Each row is where one point has got to under a steady rotation. How many steps took it there?
The counts run from 0 to 549.
[-0.26  2.61  1.17  2.59  3.09 -0.20  1.95 -1.33 -1.83  2.87  1.57  1.31
  2.78  3.54 -1.18  2.98  2.76 -2.05  0.41  0.37 -0.26 -1.80 -3.17 -0.50
 -3.41  1.24  1.03  2.04 -3.86  2.91  1.06  1.78 -2.62 -1.35  4.14  2.43
 -1.23  1.15 -0.51 -2.69  3.94 -1.95 -0.39 -1.99 -2.65 -3.29  0.85  6.33
 -1.39  0.49  1.97  0.26  4.52 -3.51 -1.62 -4.80 -0.94 -0.61  0.08  3.67
 -0.04  3.10 -1.17  0.52 -1.67 -0.14 -3.89  2.50 -2.05] -> 360
[ 3.43 -0.42 -2.47 -0.03  1.99  0.31  0.49  1.14  1.67 -1.48  2.42 -1.26
  2.07  1.02 -3.31 -0.34  1.35 -1.45  3.29  2.42 -1.15 -5.21 -0.69 -2.75
 -4.03 -1.12 -1.13  0.62 -1.14 -0.56  2.23 -2.92 -4.52  2.25 -1.28 -0.47
  3.45 -0.72  0.32 -0.42  1.51 -2.46  1.97  0.46 -0.62  1.76  1.73  3.64
 -3.00  3.11  5.12 -3.17  0.53  0.21 -0.92 -1.04 -5.30 -1.62  4.62 -2.06
 -1.36  1.89 -3.73 -0.33 -5.01 -3.61 -1.41  0.16 -0.68] -> 466
[ 1.31  4.24  0.00  1.42  3.94  1.52 -0.75 -1.88 -3.26  0.04  1.82  1.59
  0.98  4.37 -3.12  2.21  2.46 -0.67  0.10  2.40 -1.52 -1.34 -3.06 -1.20
 -5.31  1.02 -0.09 -1.75 -1.79  3.29  1.78 -0.68 -4.62 -0.74  2.63  0.81
 -1.90  2.71 -1.00 -0.93  1.52  0.01 -0.70 -1.54 -3.71 -2.60  0.95  4.23
 -1.42  0.79  3.82 -0.70  2.74 -3.30 -4.43 -4.19 -3.98 -0.33 -0.22  0.43
  0.01  4.40  0.09 -0.04 -3.05 -1.27 -2.89 -0.26 -2.53] -> 369
[ 2.24  0.66  0.16  0.00  4.08 -0.20  1.31 -0.89 -1.47 -1.59  3.01  2.42
  3.70  2.05 -1.51 -0.08  3.10 -1.73  0.55 -1.25  2.03 -1.54 -3.67 -0.53
 -0.95 -0.02  3.16  1.57 -2.86  0.26 -0.23  1.12 -0.92 -0.48  2.07  2.13
  2.09  1.70 -0.54 -1.21  4.83 -5.62  0.74  0.32 -2.66 -0.59 -1.19  1.90
 -1.14  0.11  5.89  1.87  1.98  1.81 -1.17 -1.30 -7.10  3.22  1.70  3.25
 -0.64  2.30 -2.61  2.06 -2.68 -5.17  0.85  0.14 -1.31] -> 523
[ 0.66  2.01 -0.08 -0.94  1.39  1.11 -0.35 -0.59  2.54 -0.66 -0.55  0.69
  3.24  1.88 -2.47  3.93  2.36 -1.56  2.27 -0.76 -0.12 -3.65 -2.18 -1.99
 -4.67 -2.48 -2.34 -1.91 -1.21  3.22  0.84  0.45 -5.15  1.28  0.82  0.51
 -0.88 -0.77  0.95 -0.83  1.65 -1.22  1.45  0.94 -1.85  1.47  2.53  2.34
 -0.62  1.05  6.77 -5.58 -1.08  0.75 -0.37 -3.80 -4.98 -0.60  0.79  0.35
 -0.78  4.88 -3.27  0.19 -5.34 -3.46 -1.66  0.51 -1.29] -> 99
[ 1.57  1.17 -3.73 -0.84  2.52 -0.84  0.27  1.78  4.15 -3.52  2.76 -2.10
  1.66 -1.16 -0.70  0.73  1.18 -0.67  2.52  1.96 -1.11 -5.09 -1.75 -2.43
 -4.46 -0.29 -1.77 -0.34 -0.83  0.76  2.86 -0.66 -4.58  0.75 -1.65 -1.01
  2.74 -1.04  0.38 -3.14  3.86 -1.16  1.94  1.39 -0.68  0.22  0.01  5.98
 -1.65  4.00  2.97 -1.89 -1.93 -1.79 -0.14 -2.24 -1.29 -1.09  5.68  0.15
 -0.24  2.57 -2.46 -0.38 -3.57 -2.81 -3.75 -1.63  0.12] -> 447
[ 1.78  0.03 -1.18 -1.31 -0.19 -0.35  2.77  0.22  2.58 -0.04  2.20  0.34
  3.45  0.03 -1.91  0.79  1.82 -1.92  5.60  0.03 -1.30 -5.10  0.91 -3.42
 -1.75 -1.79 -0.58  0.96 -1.80  1.23  1.54 -0.92 -4.49  1.33 -0.57  0.30
  3.09 -1.42  0.99 -2.70  4.18 -2.19  2.80  0.83  1.63  1.95  2.13  4.66
 -2.47  2.54  5.20 -4.02  0.36 -0.32  1.01 -3.99 -1.46 -1.59  3.94  0.10
 -0.60  3.29 -3.19  0.16 -3.99 -1.05 -4.54  1.71  0.11] -> 454
[ 2.25  4.27 -0.08  1.20  3.71 -0.40  1.50 -1.15 -1.44 -2.02  1.79  1.24
  2.65  2.58 -6.25  2.35  1.88 -2.11  0.11 -0.38  1.36 -0.91 -0.84 -3.49
 -2.31  0.75  0.73  3.70 -2.38  1.03 -0.02  2.71 -2.93  0.40  1.45  1.83
  0.92  2.16 -1.46  0.58  3.42 -5.56  2.11  2.23 -3.85 -2.14 -0.29  1.09
 -0.60 -1.89  5.09  0.13  1.20  0.96 -1.43  0.58 -5.86  0.47  1.45  0.88
 -1.57  1.37 -3.31  2.21 -5.48 -2.35  1.13  0.54 -2.48] -> 532
[-2.14  2.02 -2.17  2.33 -0.66 -1.18  2.02  1.33  0.62  1.37  1.88  1.28
  3.83  3.34  1.01  5.26  3.63 -1.48  4.14  0.66 -0.71 -4.57 -4.09 -1.81
 -4.70  1.00 -0.32  1.68 -2.28  3.86  1.57  0.84 -3.60 -0.15  2.77  2.17
 -0.11 -0.88  0.92 -2.35  2.86 -1.70 -0.35 -1.03 -1.21 -1.12  1.92  4.86
 -2.07  0.43  1.61  0.78  2.88 -2.99 -1.08 -3.77 -0.46 -0.77  1.66  4.33
 -1.41  4.33 -2.90 -0.18 -2.89  0.06 -3.39  1.43 -1.22] -> 55
[-0.42  3.42 -3.15  0.80  1.80 -0.74 -0.34  0.98  2.38 -2.17 -0.36 -1.13
  2.29  2.59 -1.12  5.19  2.85 -0.83  0.92  1.58 -0.14 -3.95 -4.16 -3.21
 -7.81 -0.42 -3.26 -0.98 -0.70  3.35  2.34  0.06 -4.93  1.52  1.09 -0.15
 -1.10 -0.23  0.95 -1.34  0.74 -0.89 -0.10  0.54 -3.64 -0.65  1.86  4.09
 -0.39  1.03  2.97 -1.50 -0.83 -1.46 -1.64 -1.89 -2.73 -1.19  1.61  1.56
 -0.93  4.12 -3.63 -0.66 -4.84 -2.83 -0.93 -0.46 -1.07] -> 80
[ 2.59  2.20 -0.82  0.12  5.29  0.05 -0.26 -0.83 -1.60 -3.51  2.92  1.73
  2.48  1.97 -2.68 -0.34  2.75 -1.22 -1.20 -0.09  1.86 -1.17 -3.51 -1.14
 -2.69  0.90  1.99  1.14 -2.07 -0.40  0.71  0.81 -1.90  0.00  1.21  1.28
  2.01  2.49 -1.25 -0.79  4.18 -4.84  0.86  0.74 -4.07 -1.51 -1.57  1.64
 -1.13  0.29  5.28  2.13  1.04  1.39 -1.95 -0.23 -7.76  2.88  2.30  2.16
 -0.93  2.13 -2.47  1.49 -3.41 -5.51  1.47 -1.30 -2.21] -> 526
[ 0.83  3.09 -2.05  1.00  1.51 -0.96 -2.47 -0.73  0.97 -3.18  1.95  2.05
  1.54 -0.52  0.76  1.94  1.08  0.37  2.07  0.60  0.54 -1.34 -2.70 -1.82
 -2.26  2.68 -0.89  2.41 -1.41 -3.45  1.96  3.09 -2.76  1.18 -1.43 -1.56
 -0.81  1.63  1.11 -3.13  4.55 -4.38  1.12  2.59 -3.59  0.04  0.35  3.93
 -3.37  0.90  4.26  0.22 -3.41 -1.33  2.67 -4.41  0.89  0.43  3.29  3.80
  2.82  3.92 -0.40  1.02 -2.81 -5.04 -1.43 -2.91 -2.35] -> 269
[-0.36  2.44 -3.42  0.13  2.44 -0.22  0.19  0.96  3.93 -2.06  2.01  0.65
  2.95 -0.32  1.77  1.98  1.56 -0.48  1.82  0.98 -2.33 -3.68 -5.26  0.54
 -4.27 -1.27 -0.71 -0.27 -0.23  4.14  1.91  2.79 -3.60 -1.70 -0.25  0.94
 -1.70 -0.75 -0.38 -1.90  4.92  0.03  0.80 -0.04 -3.26 -1.69 -1.72  6.40
 -0.83  3.18  1.68 -2.15 -1.80 -2.65 -1.59 -2.11 -1.96  1.84  3.36  2.52
 -1.25  4.04 -1.69  2.34 -3.46 -1.70 -3.59 -1.60 -0.84] -> 412
[ 1.12  0.29  1.68 -1.08  2.88  0.00  1.49 -0.82  3.71 -0.15  0.82 -0.33
  3.64 -0.85 -0.50  2.23  2.66 -2.27  1.42 -2.87  0.84 -3.31 -1.32 -0.48
 -2.25 -3.00  0.48 -0.07 -2.74  2.01  0.25  2.27 -2.55 -0.67  1.16  1.28
  1.67 -1.80  1.01 -4.30  5.60 -2.58  2.27  1.72 -0.42  0.37  0.75  4.31
 -0.18  2.93  5.81 -4.61 -0.91  0.09  1.49 -4.37 -2.59  0.40  2.78  3.05
  0.66  3.74 -2.81 -0.24 -3.32 -3.84 -3.78  1.03 -0.49] -> 120
[ 2.46  0.56  2.65  3.32  1.24  0.53 -2.11 -1.37 -2.47  2.81  1.95  1.67
  1.17  1.80 -3.84  0.69  0.65 -0.77  3.05  1.38 -1.05 -2.55  0.56 -0.70
 -1.88  1.63 -1.00  3.33 -3.44 -3.67  1.59  0.09 -3.41  2.00  0.19 -0.46
 -0.11  0.27 -0.02 -1.33  1.84 -4.19  1.18  0.01 -2.38  0.62  4.09  3.25
 -5.13  1.34  4.38 -4.33  1.39 -2.27  1.56 -5.86 -1.54 -2.72  0.98 -0.57
  1.84  3.13 -0.07 -0.64 -3.61 -3.08 -2.76  0.97 -4.01] -> 308
[ 0.73  4.53 -4.68 -0.05  1.29 -0.43 -0.16 -1.04 -0.13 -4.94  2.65  2.19
  2.94  2.01  0.77  2.46  1.87 -0.34  1.83  1.06  0.13 -0.18 -3.33 -3.07
 -2.85  3.70  0.36  1.49 -0.60 -0.70  1.38  3.28 -2.48  0.40 -0.57 -0.16
  0.34  3.60  0.50 -2.02  4.50 -3.90  0.32  1.97 -3.05 -0.92 -1.00  3.39
 -2.22 -0.85  4.04  4.18 -2.90 -0.11  0.93 -1.81 -0.31  1.36  3.20  4.52
  1.20  3.29 -1.97  2.74 -3.49 -3.49 -0.17 -2.72 -1.46] -> 237
[ 1.42  0.78  1.27  3.01  4.79 -0.24 -1.47 -0.99 -3.55  1.18  2.81  0.36
  0.65  1.85 -0.86  0.20  2.40 -0.76 -0.43  1.87  0.60 -2.18 -2.72  0.29
 -4.23  2.67  1.10  0.93 -4.27 -2.51  2.13 -1.16 -2.21  0.06  2.25  0.34
  1.14  1.42  0.01 -3.99  2.96 -2.87 -0.87 -1.08 -2.97 -2.01  1.75  5.89
 -3.39  2.72  2.35  0.68  3.49 -4.12 -1.20 -5.52 -0.97 -0.84  1.74  2.43
  2.60  2.48  0.35 -2.22 -0.98 -3.82 -3.01 -0.25 -2.65] -> 333
[ 1.88  4.25 -0.84  0.10  4.78 -0.92  0.47 -1.55 -1.63 -4.82  3.74  1.55
  1.81  1.01 -2.76  1.43  2.69 -0.96 -0.98 -0.92  2.49 -0.27 -2.05 -2.18
 -1.95  2.32  2.09  1.67 -1.83  0.17  0.45  3.02 -1.99 -0.96  1.62  0.66
  1.68  2.84 -0.85 -2.78  5.65 -4.72  1.53  2.96 -3.17 -2.54 -2.00  2.07
  0.12  0.04  4.78  2.70 -0.26 -0.80 -1.10 -1.52 -3.37  2.60  2.50  3.72
  1.18  2.71 -0.82  1.31 -2.65 -4.04 -0.46 -2.25 -2.04] -> 542
[ 1.48  3.71 -0.48  0.14  4.43 -1.08  0.72 -0.98 -0.81 -4.21  3.55  1.78
  2.20  0.76 -2.25  1.52  2.97 -1.16 -0.82 -1.36  2.32 -0.41 -2.68 -2.14
 -1.54  2.11  2.55  2.17 -2.15  0.30  0.34  3.17 -1.80 -1.03  1.65  1.03
  1.96  2.45 -0.93 -2.89  6.17 -5.15  1.61  2.73 -3.37 -2.41 -2.48  2.16
  0.06  0.10  4.32  3.01 -0.15 -0.74 -0.99 -1.48 -3.26  2.88  2.66  4.02
  0.98  2.47 -1.56  1.43 -2.49 -3.86 -0.68 -1.76 -2.28] -> 541
[ 1.04 -0.01 -3.89 -0.20  1.95 -0.88  1.42  2.33  4.64 -2.16  2.88 -1.20
  3.19 -1.73  1.31  0.39  1.20 -1.04  2.90  0.95 -1.69 -5.52 -3.26 -0.58
 -3.49 -1.44 -0.89  1.21 -0.83  1.22  2.59  0.65 -3.39 -0.02 -1.68 -0.02
  1.91 -2.03  0.11 -3.07  5.12 -1.79  1.94  0.66 -1.05 -0.03 -0.38  6.46
 -1.82  4.31  2.34 -2.34 -1.56 -1.36  0.03 -1.91 -1.43  0.48  5.60  1.45
 -1.15  2.48 -3.03  0.61 -3.25 -2.86 -3.39 -1.05  0.15] -> 444
[ 1.16  5.74 -2.41 -0.91 -0.32  0.10 -0.13 -2.09 -1.02 -3.98  1.62  3.50
  2.51  3.09 -2.57  3.34  1.82 -0.17  3.39  1.02 -0.32  0.04 -0.78 -5.09
 -2.37  3.07 -0.54  1.25 -0.51  0.07  1.46  2.72 -3.94  1.35 -0.30 -0.29
 -0.47  3.67  0.66 -0.75  2.73 -3.65  1.43  2.67 -2.36  0.27  0.91  1.71
 -2.47 -2.11  6.17  1.38 -2.87  0.41  1.10 -3.31 -0.49  0.07  1.59  2.03
  0.98  4.37 -1.70  2.99 -4.73 -1.95 -0.69 -1.44 -2.08] -> 242
[ 4.05  0.59 -2.58  1.10  5.11  0.30  2.09 -0.23 -0.44 -3.12  5.02 -1.96
  2.11  0.67 -3.20 -1.48  1.80 -2.62 -0.61  1.14 -0.33 -1.91 -1.28 -1.04
 -3.09  1.46  2.45  2.15 -2.78  0.07  1.04  0.63 -1.46 -1.17  0.58  1.00
  5.65  1.18 -1.01 -3.23  4.26 -2.97  1.12  1.70 -1.50 -2.57 -1.07  4.65
 -1.98  2.97  2.72  2.33  0.82 -1.97 -1.32  0.50 -3.19  0.59  5.09  1.34
 -0.23 -0.83 -3.32  0.38 -4.54 -2.91 -2.48 -0.77 -1.62] -> 173
[-1.40  0.85 -1.74  1.19 -0.53 -0.01  1.10  0.79  1.13  2.01  0.65  2.15
  4.51  3.38  1.40  4.25  3.86 -1.36  4.21  0.09 -1.27 -4.49 -5.53 -0.07
 -4.60 -1.13 -1.12 -0.33 -1.29  3.96  0.94  0.14 -3.34  0.53  1.86  2.25
 -1.52 -1.03  0.59 -0.54  1.98 -1.67 -0.61 -1.84 -1.86  0.55  2.05  3.55
 -2.25  0.82  4.06 -1.80  1.48 -0.53 -1.18 -3.68 -4.04  0.44  0.80  3.69
 -2.21  5.64 -3.36  0.67 -3.81 -2.26 -1.88  1.44 -1.42] -> 71
[ 3.18 -0.61 -1.86  0.28  1.29  0.03  1.73  1.28  2.10 -0.46  2.06 -1.15
  3.03  1.42 -3.88  0.17  1.40 -2.08  3.49  1.96 -1.34 -5.30 -0.09 -2.90
 -3.53 -1.84 -1.50  1.85 -1.90 -0.02  1.87 -1.93 -4.20  2.21 -0.85  0.15
  3.00 -1.10  0.14 -0.07  1.69 -3.30  2.32  0.46 -0.77  1.57  2.32  3.91
 -3.39  2.31  4.60 -3.90  0.87  0.78 -0.11 -0.84 -4.97 -2.05  4.01 -1.56
 -2.34  1.51 -4.56  0.28 -5.43 -2.53 -1.59  1.57 -0.66] -> 468
[ 3.30 -0.10  1.69 -0.36  3.26  0.72  3.21 -1.53  1.19  0.54  3.22 -0.60
  2.83 -0.12 -4.47 -0.09  1.54 -3.50  1.66 -1.73 -0.19 -2.80  1.65 -0.90
 -0.86 -1.35  1.80  1.80 -3.78  1.13  0.03  1.47 -2.16 -0.87  1.13  1.30
  4.50 -0.66 -0.25 -3.67  5.07 -2.75  3.04  2.25  0.66 -0.40  1.12  3.83
 -1.54  2.55  5.23 -3.49  1.33 -0.78  0.94 -2.79 -2.58 -0.48  3.47  0.98
  0.30  1.10 -3.35 -0.02 -4.65 -1.62 -4.48  2.15 -1.13] -> 150
[-0.19  3.36 -1.44  1.65 -1.09 -0.79 -0.46 -0.49  1.69 -0.42  1.05  2.65
  3.50  0.45 -0.10  3.27  0.40 -0.89  3.44 -0.69 -0.58 -1.55 -2.12 -1.87
 -0.45  1.63 -1.37  5.27 -1.88 -1.97  0.93  5.12 -2.38  1.55 -1.07  0.30
 -2.07  0.54  0.20 -0.84  4.56 -5.47  1.92  1.97 -3.53  0.35  0.81  3.60
 -3.69 -1.15  3.75 -1.51 -3.12  0.32  3.44 -3.26  0.18 -0.12  2.11  3.60
  0.33  3.37 -2.45  3.37 -4.68 -2.72 -0.55  0.16 -2.78] -> 263
[ 2.06  0.58 -0.76  0.52  4.28 -1.54  2.88  0.49  0.34 -1.46  1.89 -0.93
  3.62  1.45 -1.23  0.56  2.65 -2.35 -0.18 -0.99  2.76 -2.71 -2.72 -2.58
 -2.55  0.21  2.31  3.04 -3.78 -0.52  0.60  0.91 -1.49  0.47  2.09  1.91
  3.43  0.80 -0.12 -3.07  5.15 -6.04  1.04  0.57 -2.02 -0.96 -0.68  4.47
 -0.60  0.98  3.85  2.78  2.61  1.55 -0.28 -0.63 -4.85  0.91  3.32  3.66
 -0.84  0.54 -4.27  0.34 -2.50 -4.62  0.20  1.77 -0.15] -> 507
[ 3.19  0.77 -1.79 -0.82  3.57 -0.98  1.78  0.40  0.33 -2.82  2.10 -2.20
  1.72  1.33 -3.69  0.25  2.24 -1.25  1.71  1.42  1.45 -4.35  0.49 -5.14
 -4.56  0.31 -0.01  0.41 -2.59 -1.23  2.51 -2.77 -4.20  2.09  0.12 -0.60
  4.70  0.82  0.75 -3.16  2.75 -3.57  1.83  1.36 -0.23  0.64  1.71  4.69
 -1.35  2.64  4.91  0.35  1.69  0.15 -0.39 -1.45 -3.29 -1.76  4.52 -0.31
  0.12  0.98 -3.47 -1.54 -3.45 -3.86 -1.51  0.54  0.28] -> 481
[ 3.98 -1.32  0.24 -0.24  4.80  1.42  1.30 -1.05 -0.01 -1.29  5.03 -0.06
  2.68 -0.64 -2.01 -2.34  2.03 -2.16  0.88 -0.85 -0.08 -2.48 -0.75  1.21
 -1.62 -0.93  3.22  0.08 -2.76  0.18  0.52  0.20 -1.90 -1.29  0.40  0.89
  5.46 -0.06 -0.37 -4.29  5.40 -2.57  1.57  1.14 -0.14 -0.90 -0.40  3.99
 -1.96  4.40  5.07 -1.51  0.69 -0.96 -0.27 -2.72 -4.44  1.86  4.37  1.47
  0.52  1.53 -2.09  0.04 -3.01 -4.08 -3.72 -0.61 -1.68] -> 155
[ 2.30  1.67  1.38  3.06  4.70  0.89 -1.91 -1.44 -4.42  0.97  2.31  0.49
  0.16  3.41 -3.20  0.54  1.96 -0.50 -0.47  2.86 -0.10 -1.88 -1.55 -0.91
 -5.10  2.63  0.30  0.37 -3.56 -2.03  2.09 -1.95 -3.68  1.00  1.92 -0.17
  0.65  2.45 -0.12 -2.60  1.27 -2.17 -0.74 -1.09 -3.02 -2.02  2.42  4.60
 -3.37  2.15  3.17 -0.39  3.55 -3.85 -1.85 -5.15 -2.20 -1.68  1.15  0.17
  2.14  2.62  0.52 -2.00 -2.13 -3.24 -3.08 -0.58 -3.16] -> 336
